One turn sends every row of this set to another row. A few are shown first. Where does it send the rows asked after them?
J363: [-37   3  34  25   7 -14   7  -7  -2 -12  26   9  20]
J806: [ 10  13  17  10 -16 -54  -9 -10 -19   4  36  38  -9]
J414: [-27  -2  10 -20   0 -41 -12  14  20  -3  14  31  23]
J442: [-38  10   7  -2 -17  -4  -9 -23   1  14  29  13  15]
J949: [-23   3   8  30 -24 -22 -15 -25 -23 -31   1  18   3]
J459: [-10   5  26 -18  -7 -42 -10   8  20 -19   9  31  18]
J471: [  5  12  12   6  16 -57 -13  11 -27 -15  19  31   9]
J537: [-55   4  30   7  18 -31   8   1 -21 -22  20   1   6]
J946: [-37 -14   3   3   0 -55 -47  -1 -29  -5  11  26  -2]
J633: [-20  21   3 -21 -42 -39  11  -6  -4 -19  12  18   9]
J743: [-14 -29  15   0  -5 -64 -29   6 -16 -11  19  36   0]
J695: [-26 -12  20  -7 -15 -56 -51 -12 -20 -13  17  27  -3]
J69: [-29   7  36  28  10 -10   5 -13  -9 -18  19  18  11]
J395: [-30  11  44  23   5 -21  -4  -4 -14 -29  16   4  11]
J985: [-35  27   8   1  21 -43 -12  23 -27 -18  15  23  15]
J309: [-38 -12   7   0 -11 -50 -51  -1 -32  -5  24  23  -5]
J727: [-30   3  -7   3 -43 -43  17 -21   0  -3  13  16   8]
J307: [-41   6  35  -8  -9 -55 -20 -14 -38   6  39   7 -10]
J407: [-64  27   6  -6  -2 -27 -12   7 -21  -3  20  17  23]
J251: [-26  16  -9  30 -13 -41   9  -2 -13 -25   1  24 -15]
J648: [-52  13   6  -4 -29 -19  -7 -22 -13  14  26  21  26]
J812: [-16   4  -5  33 -12 -31   2 -14 -29 -24  -6  24   1]
J530: [-26 -17  33  10   0  -6  10  -4   3  -2  18  13  10]
J422: [-18   2   9 -25  -9 -36  -8  10  18  -7  18  41  18]
J215: [-19  10   0  38 -15 -21  -2 -10 -25 -22  -1  14   4]
J614: [-61   8  12 -18 -20 -52   2 -13 -20   1  30  -1  -1]
J715: [-11  23   2 -23 -31 -51  15   2  -4  -1  14  21   6]
J22: [  0  23  14  14   3 -46  -5  18 -29 -13   9  40  -5]
J670: [-52  -8   5  19 -12 -49 -35   7 -23  -6   4  30 -13]
J828: [-43   2  32  -4 -16 -51  -8 -14 -37   5  49   5  -4]
J39: [-53  17   3 -20  -3 -15 -21   9 -13   8  12  17  13]
J48: [-44  13  34 -17 -21 -52 -21  -5 -34 -10  35   0  -4]
J236: [-12   4  18  14 -22 -28 -14 -34 -11  14  46  20  -1]
J747: [-39 -17  15 -17 -15 -35 -16  17  11   8   8  36   9]
J528: [-19  -8  23  -8  17 -43   6  20   3 -24  12  29  14]
J316: [-27 -11  31  -1  -2 -38  -2 -17 -29   1  45  -2 -17]
J632: [-38  21  10   1  12 -31 -22  25 -36  -9   2  26   1]
J543: [-13  15   0 -19 -34 -54  21  -6 -14  -4  21  27   3]
J122: [-18 -22   3  36 -26 -43 -12 -22 -20 -13  10  23   1]
J834: [ 15  -5  15  12  -8 -51 -13 -20 -26   2  28  33   8]
J58: [-13  -4  11  10 -31 -29  -8 -37 -17  15  30  27  19]
J814: [-13  14   0 -18 -17 -60  16  -5 -10  -8  31  14 -20]

J946 moves to J414
J58 moves to J834
J309 moves to J422
Where do these go?
J251 moves to J670
J528 moves to J537
J949 moves to J695
J236 moves to J806

One turn sends every row of this set to another row. A few are shown first. Where does it send the rows asked after them?
J957: [  2  -6  32  23  18 -25  46  -7  15   4  14   4  13   1  18 -43  17  -2
   0  -6   3   1   2 -15 -22  14  -8  -2   1   5  15 -17  11   2  -8 -18]
J143: [ 23 -25  -2  21  15   1  14  -1  -8  -6 -14 -10 -25  30 -20   4  -7 -10
  13  -6  31 -20  15 -16   7  -5 -29 -25   3 -10   0 -26   7  21   6 -12]
J983: [ -6   7  13  24  16 -13  29  14 -14  10  11 -23  -7  38  -2   8   9   2
   4  17 -15  -4  10  15  -4  12  17  10  23  -2  -2   7 -15 -26   9 -13]
J526: [ 24 -17  26  39  21 -32  13   1  16  -4   2   5  27   7  13 -11  13   3
   4 -17  18 -14 -17   1 -12   0  -5 -13   9   9  26 -13  12  -6   0 -14]
J483: [ -4  -6  19  24  18  -1   4 -14   0 -25   6   9  29 -10   9 -17  20 -28
  25 -29   4  -5 -11 -16  -4  -5 -17 -26 -22   6   9  -6   0   0   6 -13]
J67: [-27   6  -9  12   0   5  -5   7  -3   1  19  33 -27   3  41 -12   0 -10
   3  -2  -2   2   3 -20   2   5  -6  -2 -15   0  10  19  19  19 -24  18]
J702: [-12  -8  43  27  33 -27   4  -6  -4  15  -7  10  -3  16  15 -13  27   7
   0   7   0  -4  -3  -9  -1  13  -3  -4   4  18  16  10   3 -19  -8  -7]
J583: [ 16 -38 -13   8  14   9   3  -8   5  -5 -22   8 -18  21  -9  -5  -8   9
  13  -5  20 -12  11 -19  10  -8 -46 -15   3   3  -3 -26  11  16  -3 -13]
J591: [-20 -17  -8  -2  -6  19 -23  -6  13  22  27  24 -21 -27  15 -32  -1  -9
   8 -19   1 -11   8 -21  -9   4 -19 -28 -15  -4   6  -5   1  13 -10  -1]
J733: [ -8   2 -19   0 -34  29  11   4  19  18   5 -11 -10 -23  -8  -4 -32   2
 -14 -18 -18 -15 -12   8 -11 -18   7  -7  -4  -4   0 -35   8   2   4  -3]
J63: [  3 -11  36  14  11  -3  31 -10  -2  13  25   4  -4   3  -4 -42   3  -2
  -3 -33   8 -12 -15 -14 -26 -10  -9 -32   3   9  11 -10  15   2  11 -24]
J97: [  8  -3  34  12  10  -9  22 -14  -6   7  23   7 -23   9  -4  -9  24   4
 -28 -17  21  -4 -12 -22 -10   6 -22 -14  -7  39   8  -1  -6   0 -16 -21]
J7: [ 16  -7   5  16  14 -30  28  15 -24   8  28 -19   0  25  -4   4 -14   8
  -4 -18  -3   0  -1  21  -9   9  19 -12  18   1 -16   2 -19 -20  10 -20]
J23: [ 11 -19  -3  -7   8  16  22  13 -11  29  44 -11 -17  23 -15  -5 -16  -4
   4 -30  -6 -11   7  20 -19   9  26 -10   1 -18  -1 -15 -10   2  14 -20]
J147: [  3 -13  -3   5   6  -7  46   6   0  10  46 -16  -5  22 -12   2  15  -3
  16  -5 -12  -4  15  15 -12  26  22  17   2 -18  -1 -17  -9   4  -7 -23]
J936: [  2  17  -6   0  12  -6  15  25 -32   7  45 -14  -1  30  25  11 -16 -14
   6 -13  -8  -3  -8  25   1  11  20   5   7  -5  -3  -4 -12  10  -4 -10]
J500: [  5  -6  -4   9  10  -5 -25  -4  15  10  13  22  -6 -19  16  -8  -4 -22
  32   5  20  -1  10 -13  24   8 -10 -16   4 -12  32  -6  10   9 -19  24]
J356: [-15   7 -16   0 -19  -7 -26   1   2   1  11  14 -28 -10  15 -12  13 -13
 -26  -8  14  -4   8 -38   2   8 -12  -6  -6   9   2 -15 -11  16 -28  -3]
J974: [ -2  -6 -14   6   3  35  30 -14   8  -8 -10   0   3  10 -11  26 -32   5
  12 -17 -25  11  -7  13  -2  -8  19  12 -19  -7   4 -18  -3  -4  14   4]
J903: [ 18 -16 -22  19  12  -8  18   6  10  -4  35   1  -4  36   1  23  -6  14
  22   0  -2  -8   7  16 -18  10  13  10  23 -18  -3   2 -21   0   5 -19]
J370: [  2   5 -19  11 -20  24  25 -12  30  -5   5  -4  -6 -10 -20  23 -21   6
  17  17 -12  -4 -17   9  14 -19  -9   6  20   2  14 -18  12  -1 -12  14]
J735: [-26  -2  -7   2  -7  -1 -16  -4  14   3  -8  22 -24 -26   0 -14  -9 -14
  -4   7  -3  -1   1 -26  13  -8  -8 -20   2  -1   1   5   9   4 -36  27]
J237: [-12 -10 -31  -8 -15  13  10   7   8   8   3 -11  -6  -1 -18  19 -28  12
 -12   1 -32   1 -11  19   8  -9   8   5  17   4 -18 -16 -13 -11 -23   5]
J450: [-14  -7   3   1   7  -1  -5 -14  26  24  17  17  -7 -38  29 -19  -1  -6
  15   6  -3   2  14 -10   6  28 -14   0 -20   0  16 -19  -2  14 -30   7]
J709: [-19  -1 -21  20  -1  33  -6 -10  12 -11  -7  11   4 -17  13  -3 -13 -29
  21  -8 -13   8  13 -16  11   1  -9 -15 -26 -15  12  -9  -4   4   3  23]
J250: [ 24  11   1  -8   7   1  34   9 -27  20  34 -14 -30  33  -3  -1 -15  -3
 -19  -9  13  14  14   1   0  15   9   4  10  11   2 -10 -20  -8   6 -13]
J294: [-30  12  10  -1  -1 -17 -32  -7   4   9 -12  14 -14 -22  17  -4  10  -2
  14  19  -5  -4  -2 -16  23   1  -3   4   1   8   9  -4   4  -9 -25   9]
J659: [  4   0 -26  -8 -28  20  10  16   0  15   0 -20  -6   1 -11   3  -6  -5
 -40 -10  -9   3  -2   4  17   1  -1  13   3  20   9 -41  -7  -8 -19   2]
J106: [ 10  -8  11  -1  31  -5  20 -13 -14 -18  19   7  11  26  -2  10  -6  -2
  32 -33  -1   4  -8   7 -16   1  20   0 -14  -8  -6  -2 -14   0  17 -28]
J504: [-14   7 -12  -5 -15  21  11  14  11   1   1   2   5  -2  17  16 -15   5
 -17  -8 -26  -8 -33  22   3 -15   3  21  -8  19   2 -17  16   6 -29   4]
J620: [-11  18  -8   3 -29   4  32 -11  22   9  13 -19 -10 -30  -7  14 -19   4
   7   6 -18  -6  -8  10   6   3  14  19  -6  -6   4 -42   6   9 -15  -1]
J631: [-21  14 -12   0 -19   7   1  11   2   7  -1 -23  -4  -5 -13  23   4  -2
   8  23 -26  -8  -4  20  23  -3   8  18  16   6  -4 -13  -6 -23 -14   2]
J682: [ -6   2  34  40  10  -3  39   5 -18   2  29  -3   4  15  16  -8  20 -10
  -7 -20  -1  -7 -25   4   4   1 -14 -17  -8  27  21   6  23   2  -8   0]
J850: [  3 -19  39  29  23 -30  10   2  -8   8  13  10  -5  -4  -1 -20  19 -13
  -4 -19  18  -7  -4 -11   1   7  -9 -36  -7  16   8  16   9 -14 -12   1]
J232: [ 33 -20  -7  12   6   5   5   8  -3   0 -11 -21 -14  11 -16  24 -15  -6
  13  -8  29 -27  10   9  13  -2 -29 -19  -6  -1  -8 -34  -3  10   8 -19]
J234: [ 25 -20 -22  -1   3   1  -8   2   5  -5 -21  -2 -15   4   4   8 -29  10
  16  -4  24 -15  11  -3  10  -9 -38  -9   0   2 -15 -33  -3  10   6 -21]

J682 moves to J67
J735 moves to J237
J903 moves to J526
Where do these go?
J250 moves to J97
J23 moves to J63
J702 moves to J294
J147 moves to J957
J234 moves to J232
J106 moves to J483

